B =
array([[ .09,  .18, -.07, -.12,  .31,  .01, -.18, -.05, -.14, -.35],
       [-.13, -.01, -.17,  .04,  .18,  .11,  .02, -.08, -.28,  .26],
       [ .06, -.02, -.05, -.16,  .15, -.03, -.21, -.06, -.03, -.12],
       [-.07,  .25,  .03, -.08, -.49,  .04, -.35,  .17, -.42,  .02],
       [-.03, -.11, -.04, -.20,  .03, -.05, -.12, -.07,  .00, -.02],
       [ .03, -.23, -.03, -.19,  .00, -.08, -.25, -.07,  .08,  .13]])
Indices start at 1.
(1, 1) -> .09
(1, 4) -> -.12
(5, 10) -> -.02
(6, 9) -> .08
(2, 10) -> .26
(3, 10) -> -.12
(4, 7) -> -.35
(3, 9) -> -.03
(5, 8) -> -.07
(1, 2) -> .18
(3, 8) -> -.06
(5, 9) -> .00
(6, 2) -> -.23
(3, 5) -> .15
(4, 1) -> -.07
(6, 5) -> .00
(1, 6) -> .01
(5, 1) -> -.03
(1, 10) -> -.35
(2, 5) -> .18
(4, 2) -> .25
(3, 4) -> -.16
(6, 7) -> -.25
(3, 2) -> -.02
(5, 4) -> -.20
(6, 1) -> .03
(4, 10) -> .02
(5, 5) -> .03
(2, 2) -> -.01
(1, 9) -> -.14
(2, 3) -> -.17

A =
-1.433  -0.682  -1.047   0.320  -0.264   0.801   1.478  -2.158  -1.826  -1.047  -1.116  -1.375  -1.588  -1.030
-0.644  -0.170  -0.766  -0.201  -0.104  -0.293   1.101  -2.227  -2.039  -0.766  -0.120  -2.043  -1.576  -1.331
Indices start at 1.
row 1 col 1	-1.433
row 1 col 14	-1.030
row 1 col 4	0.320
row 2 col 8	-2.227
row 2 col 14	-1.331
row 2 col 11	-0.120
row 2 col 4	-0.201
row 2 col 13	-1.576
row 2 col 7	1.101
row 2 col 12	-2.043
row 2 col 10	-0.766
row 2 col 1	-0.644
row 2 col 3	-0.766
row 2 col 6	-0.293
row 2 col 9	-2.039
row 2 col 5	-0.104
row 1 col 8	-2.158

X =
|  .13 |  .01 | -.25 |  .22 |  .01 |  .02 |  .08 | -.05 |  .09 |  .01 | -.16 | -.41 |  .12 |
|  .12 |  .01 | -.24 |  .22 |  .01 |  .02 |  .07 | -.06 |  .10 |  .01 | -.16 | -.40 |  .12 |
|  .12 |  .03 | -.25 |  .23 |  .01 |  .01 |  .09 | -.02 |  .08 | -.01 | -.15 | -.41 |  .12 |
|  .06 | -.01 | -.11 |  .09 |  .01 |  .02 |  .01 | -.07 |  .07 |  .02 | -.09 | -.18 |  .07 |
|  .06 | -.01 | -.11 |  .09 |  .01 |  .01 |  .02 | -.06 |  .06 |  .02 | -.09 | -.18 |  .06 |
|  .06 |  .03 | -.15 |  .11 |  .01 | -.01 |  .06 |  .03 |  .01 | -.02 | -.07 | -.22 |  .04 |
|  .12 |  .03 | -.26 |  .23 |  .01 |  .00 |  .10 | -.01 |  .07 | -.01 | -.15 | -.42 |  .11 |
Indices start at 1.
row 1 col 1 -> .13
row 7 col 3 -> -.26
row 2 col 12 -> -.40
row 5 col 6 -> .01
row 2 col 6 -> .02
row 5 col 12 -> -.18
row 2 col 1 -> .12
row 5 col 13 -> .06
row 4 col 8 -> -.07
row 2 col 10 -> .01
row 3 col 4 -> .23
row 4 col 11 -> -.09
row 5 col 11 -> -.09
row 1 col 5 -> .01
row 4 col 6 -> .02
row 1 col 2 -> .01
row 6 col 13 -> .04
row 2 col 5 -> .01
row 6 col 10 -> -.02
row 1 col 6 -> .02
row 5 col 1 -> .06
row 3 col 1 -> .12
row 7 col 9 -> .07
row 7 col 7 -> .10
row 4 col 9 -> .07
row 6 col 8 -> .03
row 3 col 3 -> -.25
row 5 col 8 -> -.06
row 2 col 11 -> -.16
row 6 col 7 -> .06
row 7 col 8 -> -.01
row 7 col 1 -> .12
row 7 col 6 -> .00

arr =
[[ .19  .18  .21 -.05 -.12  .03  .08  .02  .21  .41  .09]
 [ .08  .17  .23 -.53  .31 -.31  .08  .23  .07 -.29 -.14]]
Indices start at 1.
row 1 col 1	.19
row 2 col 9	.07
row 2 col 5	.31
row 1 col 9	.21
row 2 col 1	.08
row 1 col 6	.03
row 2 col 3	.23
row 1 col 5	-.12
row 1 col 10	.41
row 2 col 8	.23
row 2 col 10	-.29
row 2 col 4	-.53

W =
|  .10 |  .14 | -.19 |  .31 |  .31 |  .09 | -.43 | -.16 |
|  .06 | -.12 |  .42 | -.08 | -.36 |  .09 |  .51 |  .18 |
|  .22 |  .22 | -.19 |  .25 |  .23 |  .05 | -.40 | -.04 |
|  .56 |  .14 | -.01 | -.07 | -.25 | -.44 | -.25 |  .08 |
| -.02 |  .21 | -.26 |  .09 |  .35 |  .19 | -.37 |  .42 |
| -.02 |  .18 | -.15 |  .24 |  .27 |  .32 | -.38 |  .43 |
|  .02 |  .04 | -.27 | -.11 |  .32 |  .08 | -.11 |  .27 |
Rows and columns are counted from 1.
(1, 1) = .10
(7, 4) = -.11
(1, 8) = -.16
(6, 8) = .43
(6, 2) = .18
(7, 6) = .08
(5, 1) = -.02
(1, 3) = -.19
(6, 7) = -.38
(2, 6) = .09
(3, 2) = .22
(3, 3) = -.19
(1, 4) = .31
(6, 6) = .32
(1, 6) = .09
(5, 2) = .21
(5, 4) = .09
(7, 8) = .27
(4, 4) = -.07
(3, 4) = .25
(7, 3) = -.27
(6, 4) = .24
(5, 6) = .19
(2, 1) = .06
(2, 4) = -.08
(3, 8) = -.04
(3, 5) = .23
(5, 3) = -.26
(7, 1) = .02

a =
array([[7, 5, 7, 6, 3, 4, 3, 5, 7, 5, 5, 4, 5, 5],
       [8, 5, 7, 5, 5, 5, 5, 5, 5, 5, 5, 4, 6, 6],
       [6, 4, 8, 4, 5, 1, 4, 5, 5, 5, 5, 5, 4, 5],
       [4, 5, 8, 5, 6, 2, 5, 3, 5, 4, 5, 6, 3, 5],
       [6, 4, 7, 3, 3, 2, 4, 4, 6, 6, 4, 6, 5, 6],
       [8, 5, 6, 4, 6, 6, 4, 4, 6, 5, 3, 5, 6, 6],
       [6, 5, 5, 5, 5, 5, 4, 5, 4, 5, 6, 4, 6, 6],
       [6, 5, 5, 5, 5, 4, 3, 5, 3, 5, 0, 5, 5, 6],
       [5, 5, 8, 5, 4, 5, 3, 5, 8, 4, 4, 4, 5, 4],
       [6, 4, 6, 3, 5, 1, 3, 6, 5, 6, 3, 5, 6, 5],
       [8, 3, 5, 7, 4, 4, 5, 5, 5, 4, 4, 4, 6, 5],
       [4, 5, 6, 5, 5, 4, 2, 4, 5, 5, 5, 5, 6, 6],
       [6, 3, 5, 3, 5, 2, 4, 4, 7, 6, 5, 5, 5, 4]])
Indices start at 1.
(1, 1) = 7
(4, 6) = 2
(7, 12) = 4
(9, 5) = 4
(5, 14) = 6
(13, 6) = 2
(6, 13) = 6
(7, 9) = 4
(5, 13) = 5
(3, 6) = 1
(6, 6) = 6
(7, 11) = 6
(5, 2) = 4
(7, 4) = 5
(5, 12) = 6
(1, 6) = 4
(10, 6) = 1
(3, 2) = 4
(6, 2) = 5
(7, 7) = 4
(3, 7) = 4
(9, 3) = 8
(9, 10) = 4
(12, 1) = 4
(12, 5) = 5
(2, 4) = 5
(5, 7) = 4
(6, 4) = 4
(3, 13) = 4
(13, 10) = 6
(2, 3) = 7
(1, 8) = 5
(9, 13) = 5
